+0.52 +4.74 +2.01 +5.38 +3.50 -4.98 result: +4.74
+5.33 +5.77 -4.97 -3.38 result: +5.77
-1.52 +4.23 +5.67 -0.36 -0.98 -0.27 +2.63 result: +4.23
+2.58 -3.10 +0.17 -2.61 -0.69 +2.87 +4.30 result: -3.10
+1.10 -2.04 +3.58 -2.94 +2.46 -4.39 result: -2.04
+3.70 +0.60 -2.28 +5.25 +4.19 +3.30 +0.91 result: +0.60
+1.00 -2.62 -5.98 +0.57 -1.37 +0.10 result: -2.62
+4.92 +0.04 -0.02 +0.43 result: +0.04
---
[[+1.24 -4.37 +2.53 +0.08 -0.29 +1.24]
 [+1.44 -4.53 +2.63 +2.40 -0.30 +1.44]
 [+1.40 -4.50 +2.64 +2.23 -0.26 +1.40]
 [+1.10 -4.23 +2.46 -2.45 -0.34 +1.10]
 [+1.13 -4.22 +2.49 -2.20 -0.36 +1.13]
 [+1.21 -4.36 +2.51 -0.48 -0.32 +1.21]
 [+1.28 -4.42 +2.57 +0.17 -0.31 +1.28]
 [+1.44 -4.53 +2.64 +2.55 -0.31 +1.44]
 [+1.36 -4.49 +2.58 +1.61 -0.29 +1.36]]: +1.36

[[+2.58 -0.38 +0.37 +0.07 +0.45 -2.08 +1.04 -0.19 -0.28 +0.67 -0.72 -0.85
  -0.36]
 [-0.49 +1.51 +2.08 +3.45 +2.31 +2.03 +0.33 +0.21 -0.13 +0.21 +0.10 +0.66
  +0.28]
 [+1.08 +1.30 +0.32 -0.74 -0.26 +1.04 +2.89 +0.36 +0.09 -0.08 +5.07 -0.15
  +3.30]
 [-2.09 +0.13 -0.31 -3.10 -0.32 -2.31 -1.52 +0.17 +1.01 +0.90 -2.13 +0.25
  -1.57]
 [-0.48 -0.47 -0.95 +1.16 -1.38 +0.78 -2.35 -0.40 -1.59 -0.84 -1.19 +0.04
  -1.06]
 [-0.54 +0.37 -1.98 -4.18 -2.28 -3.14 +0.29 +0.30 +1.61 +0.52 -0.63 -0.58
  -1.15]]: -0.54

[[+2.38 -0.69 +0.05 +0.84 +3.40 -1.03 -0.39 +0.64 +0.78 -0.61 -0.54 +3.30
  -0.54 -0.63]
 [+2.20 -1.52 -1.09 -2.91 -1.33 +1.18 +1.65 +1.23 +1.30 -1.13 -1.75 +4.18
  -1.75 +0.84]
 [-0.29 +0.76 +1.16 +3.26 +2.95 -1.64 +1.78 -0.86 -0.79 +0.63 +1.25 -1.61
  +1.25 -1.10]
 [-0.15 -0.22 -1.33 -1.32 +0.09 +0.15 -0.88 +1.15 +0.38 -0.46 +0.57 +2.66
  +0.57 +0.84]
 [-2.40 +0.66 -0.99 -1.29 -2.26 +0.74 -1.23 +0.06 -0.60 +0.36 +1.02 -1.12
  +1.02 +0.94]
 [-3.28 +1.81 +1.22 +2.58 -0.26 -0.67 +0.23 -1.65 -1.69 +1.33 +2.03 -5.68
  +2.03 -0.47]
 [-0.57 +1.04 +1.35 +3.56 +3.08 -1.73 +0.18 -1.00 -1.00 +0.81 +1.53 -2.54
  +1.53 -1.11]
 [-0.95 +1.13 +1.23 +3.35 +2.56 -1.47 +0.47 -1.06 -0.96 +0.82 +1.46 -2.84
  +1.46 -1.10]]: -0.95

[[+2.94 -1.37 +0.97 -1.39 -0.05 -1.22 -1.56 +1.36 +1.76 +1.91 -0.74]
 [-0.34 -1.25 +2.25 -0.11 -2.35 -2.74 +0.08 +0.80 -0.04 +0.97 -1.34]
 [-0.44 -1.31 +2.26 +0.03 -2.21 -2.86 -0.20 +0.75 +0.36 +1.09 -1.68]
 [-1.25 -1.82 +1.12 -1.86 -1.84 -0.21 -0.94 -0.13 +0.51 +2.72 -5.02]
 [-0.81 -2.58 +1.76 -2.62 -0.96 +0.79 -1.97 -0.67 +0.36 +1.57 -4.78]]: -0.81

[[-0.52 -1.23 -0.90 -0.48 -0.08 -0.08 +0.50 +1.13 +1.43 +2.28 +2.53 +2.78
  +3.11]
 [+2.17 +2.02 +2.20 +1.69 +1.05 +1.39 +0.85 +1.04 +0.84 +0.77 +0.23 +0.43
  +0.45]
 [-0.44 -1.23 -2.30 -2.08 -1.70 -1.28 +0.04 +1.29 +2.75 +3.92 +5.21 +5.23
  +3.64]
 [-0.39 +1.30 +1.46 +2.11 +2.32 +2.79 +2.88 +2.51 +2.46 +1.55 +0.77 +0.78
  +0.87]
 [+1.13 +1.14 +1.48 +1.68 +1.72 +1.59 +1.23 +0.89 +0.22 -0.14 -0.35 -0.63
  -0.76]
 [-1.66 -1.33 -1.06 -0.77 -0.63 -0.41 -0.57 -0.66 -0.83 -1.04 -1.20 -0.98
  -0.72]
 [-2.36 -2.87 -2.76 -2.45 -2.56 -2.01 -1.86 -1.15 -0.85 -0.31 -0.05 +0.39
  +0.54]]: -2.36

[[+3.06 -5.12 +5.04 +2.27 +3.75 -3.31 -3.72 +4.30 -0.22 -3.65 -1.70 -4.99
  -1.60 -2.18]
 [+1.36 +3.67 +3.97 +0.19 +1.77 -2.96 +3.58 -1.43 -0.84 -1.92 -2.62 -0.84
  +1.29 -0.98]
 [-1.48 +2.99 -2.70 +1.85 -3.49 -4.26 -2.41 +2.47 +0.22 +1.65 -2.37 -0.80
  +3.32 +0.13]
 [+1.22 +0.57 -0.64 +1.46 +0.34 -3.12 -0.87 -2.33 -1.29 -2.83 -0.81 -0.06
  +3.84 -0.30]
 [-1.62 -0.23 -0.10 -0.40 +3.18 +4.21 +1.50 -2.14 -2.08 +3.49 +0.52 +0.37
  -0.90 -0.89]
 [+2.73 +1.31 +2.35 +1.52 +1.41 +1.23 +3.79 -0.61 -1.55 +0.44 -1.50 +0.31
  -0.78 -2.11]
 [-2.97 +4.31 -0.93 +1.86 +4.06 -2.72 -3.42 -1.41 +0.55 -3.04 -4.28 +0.97
  +2.42 -2.20]
 [-3.46 +2.54 -0.20 -2.53 +3.77 +3.99 +3.41 -0.88 -0.85 +3.52 -0.24 -0.58
  +0.95 -0.76]
 [-1.07 +0.44 +0.48 -4.43 +1.70 +0.21 -2.38 -1.58 +2.55 -4.64 +2.55 +2.98
  +1.95 +1.93]
 [-2.54 -5.04 +3.03 -3.87 +2.02 +2.19 +0.05 -3.33 -1.79 +2.78 +1.73 -3.05
  +4.07 +0.09]]: -2.54

[[-2.61 -1.07 +1.47 +2.56 +3.78 -2.10]
 [-0.55 +0.29 -0.23 +2.17 +0.03 +0.02]
 [-3.09 +0.23 +1.71 +0.90 +2.93 -3.75]
 [-2.48 -1.69 +0.29 +1.93 +1.11 +0.41]
 [-2.09 -2.19 +1.21 +4.40 +2.27 -1.41]
 [-1.76 +1.05 +0.43 +1.69 -0.34 -0.48]
 [-2.44 -2.35 +0.66 +2.71 +2.16 -0.25]
 [-3.64 +0.18 +2.16 +1.19 -0.55 -0.17]
 [-2.19 +1.86 +2.82 +2.26 -1.20 -0.72]
 [-1.34 -0.91 -0.01 +3.29 +2.83 -1.21]
 [-2.96 +1.19 +2.97 +1.62 -1.02 -0.81]
 [-1.41 +0.53 +1.27 +3.29 -0.48 -0.31]]: -1.41
---
Q: -0.13 -3.05 -0.58 +1.77 +1.26 -5.96
A: +1.77

Q: +3.37 +4.81 -2.55 +4.63
A: +4.63

Q:
-5.52 -4.62 +1.94 -4.56 +3.16
-1.58 -4.41 +2.28 -5.43 +2.23
A: -4.56

Q: -0.97 -0.56 +5.29 +1.12 +4.04 +5.51 -5.36
A: +1.12

Q: +0.19 -2.22 +4.54 +5.15 -4.03 +0.24 +3.07
A: +5.15

Q:
+2.40 -1.34 -0.85 +1.70 +0.60
+1.09 -2.02 +0.85 +0.66 +1.17
+1.36 -4.24 -0.06 +2.16 +1.87
A: +1.70

Q:
+4.44 -2.19 -1.12 +0.04
+2.74 +0.74 -5.72 +1.75
+0.31 +2.68 +3.02 +3.13
A: +0.04
